128 stands for zero in the data rows.
Some points, each followed by its number:
[115 130  73  60 157  88 216  94 116 193  95 110 134 159  16 114 201 210
  36 117 177  73  95 193 176  16 110 162 103 170 114  83  85 206 101 215
 143  83 200 128 182  73 197 213 120  82 139 127 159 112 141 198 123 149
 116 157 168  29  87 164 209 206  40  73 208 171 137  64 170  27  64 152
 235 111 115] 0
[135 111 130 172 101 169  90 134 142 121 124  94 168 127 144 148 147 134
 153 123 121 140 135 111 128 120 144 157 145 120 129 124 134 107 131 140
 118 145 123 166 135 147 132 144 126 170 129 123 126 132 169 181  96 125
 123 120  76 103  97 149 190 133 123 132 138 126  94 117 131 115 102 141
 114 116 129] 1
[147  91 114 150 139 155 139 152 149 123 118 108 123 120 166 140 141 141
 124 121 140 118  89  84 138 138 151 103 106 146 131 147 128 112 128  92
 114 153 128 178 115 164 122  64 136 131 131 117 125 147 122 132 135 119
 144 160 150 173 110 122 122 112 135 125  88 137 133 141 147 135 128 155
 104 146 148] 2
[129 138 127 100 146 102 124 117  90 132 116 177 131 155 128 134 122 133
 109 107 131 115 139 153 155 107 110 133 116 149 123 107 118 118 128 136
 124 135 109  94 130 131 119  90 110 122 112 119 119 134 123 148 134 163
 118 107 157 138 130 120 115 139  93 118 106 114 107 134 135 104 113 122
 120 115 175] 3
[133 120 128 116 136 111 122 104 118 146 110  84 103 119 125 121 148 141
 101 154 125 124 136 166 108 102 126 136 115 171 112 108 116 135 136 177
 129 117 142 106 140 122 133 124 155 103 156 135 135 141 111 130 135 148
 117 138 147 127 133 174 133 122 100 152 144 147 127 127 145 106 130 128
 167 125 131] 4
[109  94 142 155  86 140 163 124 166 134 130 141 111  93 159 141  94 115
 135 153  99 165 147 113 124 163 125 110 131 119 131 143 143 135 102 128
 137 134 125 134 139 109 116 122 123 132 136 134 138 116 131 112 123 167
 125 132 112 138 117 129 105 130 122 135 151 105 110 144 140 133 122 139
 141 125  89] 5
[116 131 116 121 161  95 156 120 114  93 155 121 132 150 118 157 116 128
 152 143 112 109 134 140 126 162 112 108 112 110 124 135 104 123 143  90
 134 128 131  90 122 117  91  98 101 110 146 167 105 138  95 108 152 131
 123 142 126 180 118 104  78 128 143 154 106 120 117 122 103 161 125 118
 130 138 132] 6
[118 125  98  64 129 131 195  94 104 149  93 136 117 151  78  80 155 158
 104 160 141 104 131 162 123 117 142 120 153 143 120 108  94 130 118 155
 130 129 158 124 147  93 140 160 134  96 142  97 126 101 111 165 107 129
  94 124 127  88 101 108 141 147 108  94 168 139 137 129 175  97  98 162
 178  98 131] 7
[140 114 141 170 125 115 113 125 138 120 145  94 154  89 142 105 118  93
 157 174 157 149 148  79  91 138 134 132 127 103 147 174 132 114 129 103
  95 138 126 149 125 145 160 155 111 149 105 120 139 155 175 126 136  91
 131 133 135 134 119 102 119  84 166 135 127 120  87 156 104 124 141 103
 117  94 110] 8
[163 136 140 144 102 146 157 111 115 127 122 120 133 127 126 115 147 118
 137 140 132 177 124  98 151 113 134  92 150 106  80 108 141 123 128 139
 154 118 131 158 146 115 116 162 132 169 134 137 141 145 141 150 136 137
 166 143 116 142 138 145 162 137 104 121 144 112 111 155 134 107 137 124
 121 122 103] 9
[ 89 139  74  27 145  85 179 115 115 158 119 129  90 184  76 131 171 177
  69  65 133 110 134 184 141  50 137 150 136 138 146  87  85 163 102 176
 133  83 141  52 108  83 125 155 126  72 141 122 122 131  73 106 114 134
  89 144 133 116  79 151 153 143  68 132 154 180 193  82 122  79  52 128
 204 136 135] 10
[167 129 115 103 110 114 138 103 130 136 142 122 138 142 100 118 130 105
 101 149 125 124 125 151 137 110 130 127 130 126 128 102 161 129 146 146
 107 137 134 120 144 113 153 115 126 102 127 137 133 101 107 149 122 112
 117 144 106 152 104 124 135 128 119 116 146 104 167 118 145 110 134 114
 130 127 133] 11
[124 150 128 189 125 116 145 155 135 110 152 114 110 107 132 122 137 117
 125 130 124 120 144 107 102 134 116 154  91 116 133 131 102  95 128 106
 120 130 141 146 141 123 109 149 127 155 137 134 113 115 132 143 121 139
 150 119 113 145 123 122 130 108 136 167 134  91 145 145 122 182 143 119
 113 120 101] 12
[134 158 158 184 126  93  84 118 136 100 136 165 130 107 187 132 139 105
 150  92  98 127 117  78 115 160 121 122 137 121 121 184 128 115 136  98
 148  96 118 132 126 164 110 106 138 126  96 162 108 121 158  85 156  98
 128 128 128 172  97 118  86 110 165 166 110 128 103 149  72 172 153 132
  85 166 112] 13
Which three points above are nearest to each new point, looking only along the 2 directions in which the numbered points spread most? Their numbers follow each, nearest first.
[120 175 124  97 151  73 157 120 100 112 129 152 129 171 101 115 160 127
 125 105 124  87 159 155 141 142 127 132 115 142 122 126 125 141 166 127
 144 149 136  92 109 146 151 113  95 146 129 152 112 112 142 124 153  90
 143 161 147 172 122 163 105 131 148 131 142 145 172 107 129 141  88 127
 143 155 179] -> 3 11 6
[140  95  72  95 110 128  87 131 163 145 106 128 121 120 124 139 137  89
 122 171 153 139 110 131 121 126 150  79 142  91 133 119 153 131 144 123
 112 130 159 125 130 160 147 112 145 103 123  97 115 129 178 182 120 129
 118 132 137  88 160 117 144 121 140 114 149 139 148 126 122 131 128 161
 125 127 107] -> 9 5 11
[105 153 146 107 105 166 115 145 110 147  94 108 123 119 157 119 167 104
 147 172 147 112  96 103 119 127 101 133 101 144 125 117 131 119 105 131
 128 131 137 133 133 109 126 141 121 120 144 115 111 140 146 140 141  81
 154 113 146 167 117 122  81 141 118 103 156 122 146 152 144 134 125 119
 130 133 160] -> 5 11 12
[152 117 146 132  85 144 130 105 144 127 135 148 149 117 149 106 125 145
 142 116 120 137 143 129 141 102 126 140 131 110 108 109 175 134 135 130
 149 121 120 101  83 141  66 126 128  92 153 114 147 101  97 143 149 120
 124 105 142 118 120 161 142 104 164 112 117 146 107 156 127 106 122 136
 128 143 140] -> 5 11 2
[161 169 122 126 126  96 167 122 126 122 131 155 133 125 142 132 105 168
 111 117 142 117 122 109 150 113 103 142 135 156  93 104 116 140 134 106
 149  98 120  92 100 113 105  96  86 130 117 126 137 112 109 111 124 126
  96  99 137 161 150 103 116 135 109 136 131  97 109 131  85 103 114 120
 109 162 159] -> 3 6 11
[142 147 174 143 126 115 128 138 141 110 180 154 121 156 133 133 126 140
 145 136 138 109 122 130 123 187 112 157 138 168  87 138 126 133 160  72
 129 137  92 121 124 151  86 122 137 146 105 115 147 109 105 103 132 133
 143 115 126 172 126 105  85 117 120 133  95 137 102 155 107 160 125 125
 113 145 154] -> 2 6 13
[143 147 105 117 105 117 157 143 135 158 154 157 158 132 109 120 139 124
 102 137 109 142 144 115 141  94 195 110 130 144 139 131 127 127 129 155
 156 146 153 144 157  87 150 176 115 114 151 119 130 136 112 164  98 149
 102 137 133 121 138 169 143 151 110 142 133 118 181  93 178 107  85 134
 168  97  90] -> 4 11 7
[139 136 116 117 125 138 178 105 134 146 124 124 141 158 132 141 158 126
  85 102 154 101 134 159 164 124 110 155 118 165 152  99 129 169 120 171
 145 121 108  99 152  90 126 178 142 116 105 116 136  99  96 128 120 149
  95 144 124 119 124 124 143 142  87  87 130 114 151 123 151 133 103 139
 176 119 156] -> 4 7 11
[162  87 161 156  74 140 131 133 136 172 124 116 129 113 155  83 112 152
 171 141 138 180 122 108 112 130 131 124 165 108 143 156 148 132  93 132
 179 135 163 205 144  83 176 170 129 141 145  81 140 128 136 180  89  97
 130 108 134  67 124 112 170 172 130 105 158 132  86 136 174 138 156 155
 134  96 107] -> 1 9 8
[116 104 142 124 126 116 119 163 115 124 143 176 130 132 161 132  98 110
 137 106 138 128 120 123 125 146 112 126 117 112 148 131 126 130 144  95
 125 133 121 111 117 125 109  93 133 116  95 123 123  97 163  98 151 130
 132 130 144 168 124 112 116 111 137 133 123  89 143 151 134 144 119  95
  88 147 115] -> 2 6 12
[122 107 134 112 102 167 102 131 119 135 103  97 131 114 134 130 103 147
 140 130 113 175 151  79 111 122 147 137  92 115  85 129 119 131 108  97
  97 139 148 133 143  85 153 166  87 145 121 147 139 124 155 157 124 132
 135 124 120 101 103 103 157 111 159 141 119 131 120  95 151 148 111 103
 115 147 115] -> 9 5 1
[143 150 134  95 155 109 131 108 106 126 108 151  82 156  81 135 109 164
  88 123 127  87 136 144 145  92 129 132 134 128 133 112 100 130 122 147
 121 107 125  89 146  82 127 181 139  99 125 140 148 134 128 123 116 149
 127 113 128  83 107 144 126  80 116 117 116 119 166  89  97 109 116 118
 140 115 197] -> 4 3 11
[138 137 168 138 131 142 134 121 132 111 125  78 133  98 152 149 135 144
 121  96 108 165 136 146 134 107 129 118 119 161 101 158 121 114 129 132
 122 149 115 116 134 136 112 114 163 116 113 122 124 113 144 116 143  93
 115 142 122 157 128 120 133 140 135 121 129 146 130 129 109 138 149 126
 133 120 140] -> 5 2 12
[106 114 119  92 143 100 169  93 134 168 121 106 140 165  76 120 142 183
  97 114 135 134 140 173 150  64 138 141 113 199  96  82 104 167 111 163
 148 118 137  96 138  88 135 157 136 115 152 129 137 145 114 152 114 156
 106 146 161 110 115 141 154 176  64  95 196 150 131  91 125  83 128 165
 159 111 116] -> 7 4 10
[106 143  96  82 179 144 153 120 137 169 159 128 130 154  84 141 144 164
 109 129 126 143 118 166 151 131 116 114 153 140 148 114 106 174 124 120
  93 112 127 112 135  78 114 116 147 100 121  78 107 126  63 117 140 129
 107 148 113 108  95 126 118 161  86 122 111 118 131  93 153 103 120 124
 153 136 128] -> 4 3 11
[125 130 135 134 129 137 146 117 138 137 139 130  81 123 129 101 140 139
 112 111 142 130 123 117 147 133 164 103 107 118 103 136 152 130 139 125
 114 117 107 129 141 142 133 127 129 101 122 147 131 200 124 134 155 134
 146 149 125 118 109 151 132 136 121 137 133 143 142 109 128 126 136 121
 112 120 142] -> 11 5 3
[108 144  73  80 165 137 121 123 122 132 105 132 128 154 145 146 126 109
 115 132 152 141 119 154 136 122  98 122 100 148 162 100  95 145 134  90
 157 147 126 142 122  90 124 146 153 136 137 131 159 148 104 136 120 142
  98 120 122 117 125 155 150 123 164  97  83 123 116 126 139 114 141 145
 108 140 139] -> 11 3 4
[110 106 136  93 121 152 160 132 129 137  87 144 101 102 108 117 124 123
 125 145 147 122 114 143 143 108 128 129 149 163 133 109 119 133 136 120
 113 108 106  99 138 101 135 105 152 111 122 132 103 130 100 114 130 116
  94 155 143 143 135 133 102 114 136 133 118 120 130 119 101 108 160 124
 145 151 148] -> 3 11 4
[134 113 135 133 130 123 123 123 140 144 145  84 122 140  84 140 144 144
 128 128 174 114 115 144 133 145 164 120 129 147 142  99 139 122 105 117
 100 140 148 146 152  96 163 140 156 157 133 138 142 149 163 143 107 148
 138 104 137 105 123 100 166 133  95 109 168 131 146 124 133 106 148 178
 131 104 113] -> 9 11 4
[121 134 148 152 139 101 120 127 115 106 104 140 121 131 133 111  77 120
 123 116 131 131 137 123 126 155 108 120 142 133 124 132  88 127  96  96
 128 122  99 119 132 144 133 134 142 161 113 141 112 146 143 103 137 102
 113 112 112 113 136 133  94 107 164 137 115 115 124 119 105 182 148 108
 117 148 142] -> 2 12 5
[117 123 135 142 113 136  84 127 155 131 142 124 128  93 130 138 141 126
  94 132 118 146 110 130  91 155 134  94 130 121 116  66 143  98 134 120
 116 131 110 180  99 114 160 141 127 156 152 129  96 108 128 127 136  99
 147 121 133 111 167 142 145 147 136 156 138 125 119 140 100 129 129 131
 141 122 113] -> 5 12 9
[147 154 132 159 135 142 112 137 115 128 124 162 125 124 147 138  99 114
 137  90 121 120 138 115 106 191 111 122 138 115 147 164 124 123 165 101
 125 109  76 117 142 160 114  78 132 124 162 136  83 138 104 100 110 136
  98 135 159 137 106 129 105 107 127 179  98 110 137 116  96 178 147 104
 117 158 135] -> 6 13 2
[130 179 100 109 153  76 161 151 126 108 120 109 109 161  98 113 100 120
  92  81  92  69 121 144 173 103 129 136 112 143 107 116 100 177 134 123
 139 119 107  97  91  69  79  96 122  77 107 135 127 111  72  73 124 159
 118 169 135 183 140 127  85  68 106 141 124 122 171  83 123 147  77 103
 153 169 170] -> 3 6 4
[130 132 105 127 118 141 134 119 163  61 146 114 120 111 117 137 144 107
 182 117 122 129 126 118  98 128  85  93 121 108 143 133 146 122 135 134
 142 120 152 140 110 115 139 127 131 129 128 143 103 153 141  92  87 150
 100 111 120 136 137 115  97  83 153 112 142 156 137 114 124 165 162 114
  88 123  93] -> 2 12 5
[ 93 116  89 111 162 158 146 134 130 162 148 143 131 142 125 123 157 125
 138 106 101 166 157 102 125 120 126 127 156 100 171 116 136 129 118 132
 163 119 115 108 108 142 146 136 120 130 113 142 159 120 145 132 118 138
 129 127 115  99 126 134 136 115  93 119 123 123 103 119 136 114 115 130
 136 115  98] -> 11 4 5
[ 96 157 113 109 172 120 162 126 126 122 120  92  90 130 109 105 137 142
 104 111 115  82 108 164 139 117 107 146 140 147 108 162 116 151 136 116
 147 125 126 136  98 132 155 148 144 111 165 108 195 124  92 147 123 177
 109 163 122 100 108 166 124 130 101 117 141 161 132 103 118 113 108 151
 154 119 120] -> 4 11 3
[105 151 129 147 128 143  98 132 148 144 127 126 149 125 150 138 126  98
 146 135 140 159  92  98 119 126 147 111 132  99 133 146 128 104 130 112
 131 144 131 125 137 152 150 115 129 142 115 138  97 130 149 123 126 108
 145 149 140 164 128 109 147 147 129 104 137 116 124 143 104 171 133 130
 120 130 136] -> 12 5 2
[146 125 128 121 106 132 110 117 142 128 129 122 148 138 154 121 151 106
 153 148 119 168 134  94 123 118 108  95 102 107 101 153 159 119 124 157
 145 133 103 116 130 132 109 122 146 123 126 105 115 130 122 138 150 110
  91 128 104 110 117 135 151 101 122 133 165 147  87 133 134 133 156 141
 115 132 117] -> 5 12 2
[110 121 155 142 101 134 118 152 127 101 120 132 133 148 120 144 143 107
 148 135 140 125 157 153 118 138 130 178 154  91 151 118 129 124 133 133
 135 119 154 148 134 134 134 130 151 134 132 108 124 120 112  99 143 146
 136 116 115 148 116 128 155 127 120 132 121 158 109 131 138 143 114 132
 145 130 122] -> 5 11 12
